In the rows, zero is written as 128.
Turns in one plane each, and the order they were made in; the first pair answered
q_933:
[124 117 147  84 122 118 151  85 162  99 105 106 140 117 102  93 138 140
 145 177 110  98 141 109 125 121 158  98 144 145 105 149 130 114 124 150
 171] |-> [136 121 148  77 122 125 156  95 164  97 107 106 140 121 104  96 137 139
 142 169 114 102 142 111 127 125 161  93 150 139 103 148 130 116 126 151
 173]
[122 124 126 101 145 117 208 157 111 104  92 132 133 104 132 173  73 140
 106 152 179 190  95 137 128 136 179 124 161  66 109  78  93 144 134 142
 144] |-> [ 96 101 131 139 147  75 176 124  88  82  64 132 117  71  96 171  96 138
  94 154 169 161 104 130 125  98 168 155 138  69 114  93  89 135 133 130
 132]
[129 114 106 117 120  90 105  74 117 126 140 144 125  96 117 119 154 110
 129 113 124 126 118 116 106 105 103 120 118 123 111 143 153  89 150 120
 116] |-> [148 124  93 105 116 108 122  74 137 153 156 154 145 118 133 111 141 108
 148 112 126 129 114 119 100 137 113 106 125 130 105 138 158  89 142 126
 124]
q_762:
[136 140 119 116 105 122 135 139 126 134 136 120 103 126 141 114 128 127
 119 122 119 144 122 120 141 139 108 125 130 138 122 113 146 115 131 128
 116] |-> [141 140 129 116 115 120 156 137 139 126 122 119 113 121 121 144 124 117
 117 139 133 142  96 126 131 138 111 121 139 123 121 120 145 136 131 125
 120]
[ 90 122  84 171  88  74  87 112 132  96 133 134 147 115 118 108 137 107
 150 113 116 158 152 117 143 117 107 125 121 139 139 158 126 110 124 162
 139] |-> [126 144  83 126  93 118 118 150 151 117 163 134 163 153 160 122 118 118
 152 120 130 190 144 126 147 153 125  88 152 128 133 142 131 118 132 175
 161]
[122 144  74 122 126 135 121 116 133 158 120 152 115 105 178 115 116 135
 143 124 105 135 132 128 151 141 158 127 116 141 111 161 121 138 143 114
 128] |-> [132 136  86 120 137 131 151 120 147 155 103 152 127 106 159 142 116 124
 144 146 130 129 107 136 135 147 163 121 135 128 111 165 118 159 139 118
 142]
[113 148 111 125 116 132 121 146 127 157 136 141 104 133 145 141 127 126
 131 107 122 155 144 102 128 137 144 122 124 135 127 118 121 135 138 129
 127] |-> [116 142 126 137 119 130 144 145 136 147 116 138 118 123 125 167 132 115
 138 123 139 149 120 111 116 138 149 121 138 119 123 127 118 153 131 126
 133]
q_929:
[136 138 145 167 141 111 154 118 122  93  79 117 132 103  78 153 112 109
 129 179 147 101  87 149  86 120 144 152 133  99 151 157 125 165 129 121
 127] |-> [163 168 133  97 136 176 170 167 126 120 127 111 134 145 146 143  86 133
 131 166 144 143 100 158 111 158 158 110 156  96 141 134 135 157 145 141
 149]
[143 179 121  80 107 147 112 168  97 141 131 120 110 161 179  57 131 102
 125 114 100 141 179 129 155 164 142 124 150 138 170 118  55 118 134 120
 130] |-> [114 158 121 141 102  87  96 111  94 126 100 129 103 127 131  58 153  78
 130 114  92 104 183 119 136 132 126 163 116 149 175 139  48 116 120 103
 108]
[163  93  64 198  85 146 110  45 158 120 124 135 139 173 163 117  78 102
 197 122  97 111 189 108  74 159 148 109  87 153 154 102 148 139  85 131
 112] |-> [148  77 109 218 111 114 133  47 155  76  66 123 139 138  96 186  95  81
 171 156 129  93 138 115  65 120 152 123 112 106 159 115 141 171  79 127
 114]

Between the rows of a pair lie 2 to 4 turns.
[ 91 110 170 179 129  70 100  67  99  89  81 115 111  77  62 141 171 142
 114 134 131  92 154 119 133  64 115 162 121 132 144 163 105 113 152 102
  77] |-> [148 164 143  56 119 193 120 164 113 143 174 107 128 161 195 106 122 187
 118 109 131 172 176 134 173 144 143  83 164 136 128 107 122  94 179 141
 114]  q_929 q_929
[113  85 117 137 117  64  84 122 108  89  96 112 103  83 123 110 123 142
  90 113 120 105 140 109 154  92  90 169  88 125 139 132 118 115 162 117
 116] |-> [149 111 113  63 123 131 107 193 114 111 135 103 113 129 187 111  95 167
  82 116 134 154 137 121 175 130 109 126 127 106 134 102 125 114 181 140
 139]  q_929 q_929
[134 120  82 156  92 116 111  69 152 176 148 157 126 159 138  75 124 122
 179 100 100 108 171 120 107 162 119 139  89 183 121 143 133 108 109 128
 125] |-> [177 139 127  86 129 172 182 149 174 164 135 134 149 181 142 161 105 121
 153 146 156 149 101 148 113 182 149  88 166 116 116 127 131 152 119 144
 163]  q_929 q_762 q_762
[122 107 127 156 143  96 120 107 132 125 109 131 137 109  97 141 134 110
 146 139 131 110 123 110 110 129 123 139 124 121 123 140 130 134 123 128
 130] |-> [107 107 129 154 138 102  97 116 108 113 116 117 122 101 110 126 138 128
 132 126 119 117 139 107 126 114 121 141 115 125 125 130 130 118 134 126
 121]  q_929 q_762
[ 71 104 153 136 120  85  81 134  80 104 105 122  86  74  90 102 155 129
 111 121 125  92 142 135 125 101 112 135 102 133 131 161 130 109 145 129
 125] |-> [ 86 117 166  89 133 120  91 180  73  94 118 107  81  84 116 120 149 151
  87 123 139 118 133 145 144  98 122 113 125 111 129 142 131 108 157 146
 134]  q_929 q_762
[120 126 162  88 147 117 126 156 107 102 109 114 121 118  95 150 138 145
  85 147 138 151 119 134 141  77 109 113 149  91 133 116 144 133 150 125
 123] |-> [139 125 164  93 151 118 154 149 132 110 100 125 137 135  89 171 135 126
 101 164 152 147  98 136 126  96 115 107 160  88 132 120 143 147 143 125
 130]  q_929 q_762
[ 96 121 152 103 141 132 117 140 117 108 117 117 118 133 106 152 129 133
  75 139 122 124 116 132 123 114 116 138 129 112 127 125 117 133 125 124
 140] |-> [107 139 126  83 123 155 110 147 123 136 154 126 123 155 151 123 115 144
  94 120 108 140 137 131 133 137 119 124 122 131 124 117 119 115 126 132
 143]  q_929 q_929 q_929 q_762
[111 131 136 163 124  80  71 101  30 112 157 124 112 129 106 130 108 139
  89 131 112 126 138 123 125  47 138 130  68 149 134 137 116  87 171  74
 129] |-> [146 152 147  96 136 144  98 172  38 122 187 108 121 164 150 154  84 161
  76 140 132 175 123 142 142  77 157  93 110 124 129 113 117  93 181  92
 155]  q_929 q_929
[ 92 134 156 136 149  29 158 122  94 138 109  89  78  55 121 125 152 140
  89 105 111 127 162 158 150  41 104 167  68 134 105 131 125 100 177 128
  90] |-> [157 168 104 112 137  86 238 115 182 235 157 133 146 144 176 114 123 116
 184 115 122 145 145 169 117 158 129 111  94 160  86 122 143 118 156 137
 119]  q_933 q_762 q_929 q_933
[143 128 120 110 112 155 156 128 137 166 151 137 135 160 133 125 117 131
 142 124 131 127 126 131 129 163 137 124 133 130 126 129 132 128 143 140
 135] |-> [142 128 124  97 110 163 151 140 124 161 155 133 127 155 141 118 116 136
 127 121 129 134 129 130 141 151 136 125 132 128 128 122 134 121 149 140
 134]  q_762 q_929 q_933 q_929
[158 151 126 112 110 186 137 159 149 147 176 122 115 155 143 120 116 136
 155 154 127 127 105 153 104 165 157 101 154 131 125  86 164 121 138 135
 127] |-> [118 131 112 158  94 138  73 116 114 127 170 126  89 111 120  81 138 136
 146 130  93 101 143 134 108 119 136 142 108 162 133  97 164  93 135 119
  97]  q_762 q_762
[137 142 134  89 178 125 166 152 109 114 114 155 183 125 125 158 133 130
 141 169 116 151  98 157 114 124  84 139 153  76 136  99 142 171 113 165
 135] |-> [108 117 114 145 159  79 124  95  90 106 107 161 164  96 105 118 150 127
 150 145  86 119 134 139 111 102  67 174 106 114 143 115 138 147 109 148
 108]  q_933 q_929 q_929 q_929
[115 129 105 116 117 128  77 125  86 149 159 128  91 132 171  68 133 162
 122  94 104 133 180 117 156 116 112 133  97 159 144 128 125  80 147 114
 115] |-> [116 118 178 101 161 127 122 173  86  97  98 104  96 107 114 171 135 143
  72 143 157 133 101 138 153  82 129 128 153  82 149 130 113 132 150 123
 133]  q_929 q_929
[153  91 159 142 136 200 128 145 119 103  93 117  94 138  63 225 131  78
 128 206 127  92 154 142  62  86  99 122 131  86 154 141 141 133 163 165
 165] |-> [155 107  89 143  97 216  86 112 120 161 162 141  87 167 132 122 124  97
 173 157  77  94 224 124  70 124  91 123  88 153 152 132 153  84 163 167
 150]  q_929 q_929
[136 123 139 151 122 103 133  97 143 133 120 128 136 131 104 145 146 105
 146 140 128 116 106 131 101 129 124 142 125 135 121 140 125 140 120 121
 138] |-> [142 131 157 108 138 132 132 145 125 117 126 112 128 133 129 161 139 122
 114 146 141 143  95 141 121 127 133 129 148 111 124 124 126 146 135 134
 147]  q_762 q_929 q_929
[160 126 136 130 126 148 214 114 185 132 103 136 169 149  91 172 132 100
 175 163 155 121  88 152  87 177 154 122 147 100 120 137 110 181  83 119
 147] |-> [168 150  99  73 104 200 173 149 166 163 174 135 151 185 176 101 116 145
 175 118 122 161 143 146 120 202 151  98 136 135 112 108 121 141  97 135
 146]  q_933 q_929
[ 97 137 184 174 138 104 141 136 124 101  72  89 131  69  80 205 175 123
  70 167 145 102  83 149 113 126 130 173 151 118 139 150 111 103 114 136
 124] |-> [150 182 104 138 103 168 165 133 179 197 163 128 169 155 182 127 140 134
 154 135 111 127 133 143 107 231 139 129 144 178 118 130 130  76 107 145
 135]  q_933 q_933 q_933 q_929
